500 stands for zero in the data rows.
Here are some numbered points:
tensor([475., 468., 602., 605., 502., 435., 549., 645., 566., 545., 560., 544., 501., 594., 544.,
        483., 582., 439., 471., 528., 613., 650., 497., 509.]) 0
tensor([530., 499., 457., 497., 442., 415., 542., 529., 563., 512., 460., 543., 468., 485., 416.,
        455., 503., 393., 591., 496., 574., 526., 541., 449.]) 1
tensor([600., 704., 508., 825., 962., 646., 564., 844., 406., 608., 760., 524., 743., 642., 695.,
        789., 522., 903., 335., 719., 999., 595., 405., 625.]) 2
tensor([663., 633., 501., 650., 524., 556., 489., 341., 478., 471., 569., 617., 461., 590., 466.,
        440., 494., 483., 706., 362., 584., 461., 476., 432.]) 3
tensor([643., 563., 521., 575., 562., 467., 602., 419., 549., 512., 388., 486., 434., 552., 559.,
        504., 518., 463., 668., 491., 559., 625., 583., 411.]) 4
tensor([390., 348., 430., 255., 383., 322., 553., 367., 513., 494., 278., 558., 346., 314., 576.,
        528., 392., 437.,  68., 506., 160., 510., 480., 547.]) 5
tensor([144., 338., 573., 652., 613., 627., 328., 566., 577., 458., 790., 540., 680., 625., 556.,
        520., 672., 588., 104., 834., 332., 602., 507., 545.]) 6
tensor([560., 541., 512., 627., 338., 404., 516., 436., 464., 506., 462., 494., 452., 614., 401.,
        503., 527., 469., 720., 433., 489., 536., 548., 478.]) 7
tensor([214., 312., 506., 324., 428., 415., 468., 563., 508., 565., 639., 437., 551., 580., 392.,
        505., 528., 519.,  62., 646., 283., 510., 399., 480.]) 8
tensor([361., 424., 557., 484., 460., 567., 459., 321., 478., 505., 579., 491., 554., 523., 485.,
        443., 583., 547., 115., 546., 221., 501., 475., 554.]) 9
tensor([452., 403., 491., 362., 329., 513., 526., 428., 473., 454., 359., 427., 486., 329., 444.,
        443., 424., 417., 456., 403., 262., 452., 514., 488.]) 10
tensor([504., 467., 503., 313., 371., 440., 488., 315., 345., 432., 233., 382., 419., 379., 256.,
        458., 393., 348., 713., 342., 252., 386., 468., 369.]) 11
tensor([330., 436., 539., 408., 503., 461., 457., 692., 534., 556., 754., 499., 510., 586., 450.,
        546., 519., 539., 122., 711., 351., 484., 380., 509.]) 12
tensor([657., 664., 455., 708., 410., 498., 445., 305., 382., 539., 426., 631., 437., 583., 445.,
        344., 460., 521., 820., 325., 474., 425., 582., 362.]) 13
tensor([566., 492., 485., 607., 571., 510., 529., 657., 655., 538., 609., 538., 476., 544., 512.,
        506., 599., 481., 498., 549., 640., 571., 511., 521.]) 14
tensor([432., 349., 434., 272., 258., 330., 536., 152., 527., 464., 189., 461., 354., 268., 552.,
        412., 410., 345., 291., 367.,   0., 413., 538., 466.]) 15
tensor([391., 464., 616., 571., 608., 570., 408., 448., 607., 506., 754., 493., 675., 571., 597.,
        512., 713., 675., 207., 745., 352., 524., 441., 633.]) 16
tensor([374., 432., 428., 508., 490., 442., 452., 607., 546., 496., 575., 496., 509., 575., 420.,
        457., 527., 420., 455., 458., 457., 549., 480., 415.]) 17
tensor([881., 833., 582., 858., 999., 658., 660., 867., 601., 576., 892., 626., 740., 654., 849.,
        848., 606., 999., 470., 827., 999., 789., 459., 678.]) 18
tensor([186., 338., 563., 670., 508., 533., 370., 409., 630., 402., 807., 583., 638., 540., 495.,
        462., 620., 549.,  46., 734., 131., 543., 465., 610.]) 19
tensor([523., 500., 525., 496., 376., 441., 535., 391., 387., 479., 357., 460., 453., 503., 366.,
        411., 434., 345., 711., 360., 399., 433., 530., 323.]) 20
tensor([627., 630., 439., 580., 358., 481., 494., 330., 360., 488., 490., 545., 417., 536., 393.,
        369., 408., 389., 883., 275., 381., 360., 474., 405.]) 21
tensor([630., 567., 477., 668., 492., 442., 495., 468., 519., 504., 434., 468., 458., 604., 562.,
        464., 570., 549., 631., 420., 508., 511., 571., 528.]) 22
tensor([600., 545., 438., 639., 286., 480., 455., 222., 368., 450., 399., 575., 362., 552., 357.,
        267., 397., 341., 760., 207., 297., 268., 456., 331.]) 23
tensor([325., 401., 481., 476., 484., 474., 485., 566., 484., 490., 680., 532., 530., 440., 426.,
        448., 509., 408., 203., 527., 311., 486., 459., 460.]) 24
tensor([611., 591., 534., 708., 499., 473., 496., 425., 520., 515., 482., 596., 390., 610., 503.,
        397., 470., 441., 737., 323., 523., 439., 529., 429.]) 25
tensor([478., 612., 489., 647., 913., 572., 474., 999., 559., 609., 877., 488., 767., 716., 657.,
        849., 578., 994., 176., 916., 999., 706., 369., 754.]) 26
tensor([492., 393., 441., 209., 332., 541., 435., 508., 407., 481., 237., 438., 414., 233., 357.,
        392., 399., 231., 674., 314., 422., 364., 509., 406.]) 27
New points follow, each followed by the numbers of its two nearest points above, looking only along the 2 directions in which the numbered points spread most, nearest first.
tensor([428., 460., 643., 478., 473., 593., 508., 224., 475., 419., 651., 604., 563., 543., 467.,
        379., 650., 540., 163., 617., 314., 532., 501., 613.]) 24 9
tensor([802., 850., 531., 855., 980., 720., 641., 855., 586., 569., 879., 712., 717., 579., 967.,
        834., 620., 999., 391., 777., 999., 736., 490., 729.]) 18 2
tensor([473., 449., 470., 488., 422., 450., 527., 376., 484., 533., 356., 512., 398., 434., 435.,
        442., 481., 437., 652., 448., 429., 485., 502., 402.]) 20 1
tensor([439., 467., 464., 550., 459., 407., 460., 479., 479., 521., 414., 485., 483., 601., 493.,
        419., 515., 467., 603., 397., 502., 486., 481., 488.]) 1 7
tensor([539., 580., 587., 328., 473., 526., 529., 475., 503., 473., 541., 432., 410., 473., 320.,
        492., 515., 427., 672., 471., 334., 487., 499., 347.]) 1 7
tensor([401., 340., 441., 249., 304., 392., 552., 248., 474., 453., 184., 387., 362., 286., 487.,
        403., 350., 314., 321., 369.,  40., 357., 488., 457.]) 15 10
tensor([662., 604., 535., 704., 386., 526., 567., 362., 458., 452., 283., 515., 414., 537., 483.,
        371., 449., 422., 685., 355., 601., 466., 572., 415.]) 13 25
tensor([546., 569., 477., 666., 913., 585., 545., 965., 615., 563., 801., 438., 722., 690., 646.,
        709., 574., 757., 409., 722., 999., 700., 428., 697.]) 2 26
tensor([648., 698., 488., 662., 375., 561., 539., 303., 473., 473., 339., 597., 459., 492., 526.,
        441., 490., 508., 694., 362., 524., 426., 587., 472.]) 25 13
tensor([592., 566., 424., 628., 715., 635., 602., 670., 510., 513., 587., 538., 530., 495., 562.,
        516., 452., 513., 521., 521., 894., 525., 438., 449.]) 14 0
tensor([507., 478., 528., 499., 440., 431., 463., 604., 540., 515., 458., 508., 513., 527., 476.,
        464., 532., 395., 607., 509., 555., 583., 536., 455.]) 1 22
tensor([465., 536., 686., 616., 469., 613., 453., 183., 524., 432., 648., 740., 579., 595., 568.,
        469., 607., 652., 273., 664., 179., 496., 497., 537.]) 24 9
tensor([544., 491., 530., 308., 400., 494., 540., 400., 388., 522., 301., 421., 395., 387., 329.,
        412., 460., 388., 798., 380., 428., 341., 504., 381.]) 20 23
tensor([674., 688., 428., 668., 729., 583., 500., 535., 546., 529., 619., 598., 523., 577., 630.,
        568., 557., 620., 674., 462., 906., 488., 470., 549.]) 14 22
tensor([642., 614., 529., 644., 405., 528., 556., 357., 485., 523., 319., 464., 435., 499., 452.,
        387., 446., 518., 690., 411., 553., 504., 617., 464.]) 25 7
tensor([696., 655., 476., 665., 465., 466., 461., 307., 444., 460., 550., 603., 411., 552., 425.,
        290., 453., 370., 858., 305., 485., 401., 558., 375.]) 13 21
tensor([230., 316., 541., 376., 449., 444., 465., 500., 498., 465., 680., 463., 512., 527., 409.,
        489., 530., 534.,  23., 642., 122., 460., 476., 445.]) 8 9
tensor([488., 472., 546., 275., 463., 503., 520., 419., 457., 459., 293., 415., 425., 363., 370.,
        489., 446., 364., 765., 359., 411., 405., 519., 406.]) 20 27
tensor([584., 530., 529., 291., 389., 503., 541., 395., 406., 489., 293., 393., 390., 382., 319.,
        479., 434., 406., 779., 347., 356., 339., 517., 445.]) 20 23
tensor([402., 371., 480., 185., 242., 630., 463., 315., 352., 474., 197., 377., 397., 319., 366.,
        408., 371., 284., 429., 329., 155., 258., 497., 447.]) 15 27
tensor([329., 506., 632., 673., 526., 628., 333., 387., 536., 456., 866., 668., 621., 617., 612.,
        594., 712., 691., 299., 731., 197., 483., 504., 650.]) 16 12
tensor([388., 298., 389., 275., 280., 256., 505., 231., 539., 459., 163., 493., 342., 273., 533.,
        396., 363., 289., 278., 337.,   9., 475., 553., 495.]) 15 5
tensor([365., 351., 379., 200., 557., 348., 461., 591., 750., 488., 414., 459., 497., 402., 717.,
        708., 541., 606., 224., 658., 417., 707., 550., 688.]) 12 24
tensor([564., 499., 480., 553., 488., 391., 493., 430., 523., 540., 458., 533., 429., 540., 431.,
        410., 390., 390., 676., 453., 543., 543., 547., 358.]) 7 1
tensor([436., 409., 453., 256., 466., 591., 465., 467., 486., 464., 345., 428., 441., 393., 517.,
        513., 376., 341., 390., 415., 320., 502., 519., 534.]) 10 17
tensor([629., 569., 371., 561., 754., 555., 519., 600., 524., 520., 545., 522., 527., 513., 587.,
        538., 427., 578., 618., 466., 825., 490., 463., 544.]) 14 22
tensor([501., 539., 541., 354., 445., 512., 508., 571., 484., 514., 475., 459., 468., 446., 384.,
        510., 468., 476., 700., 536., 494., 475., 547., 413.]) 1 7
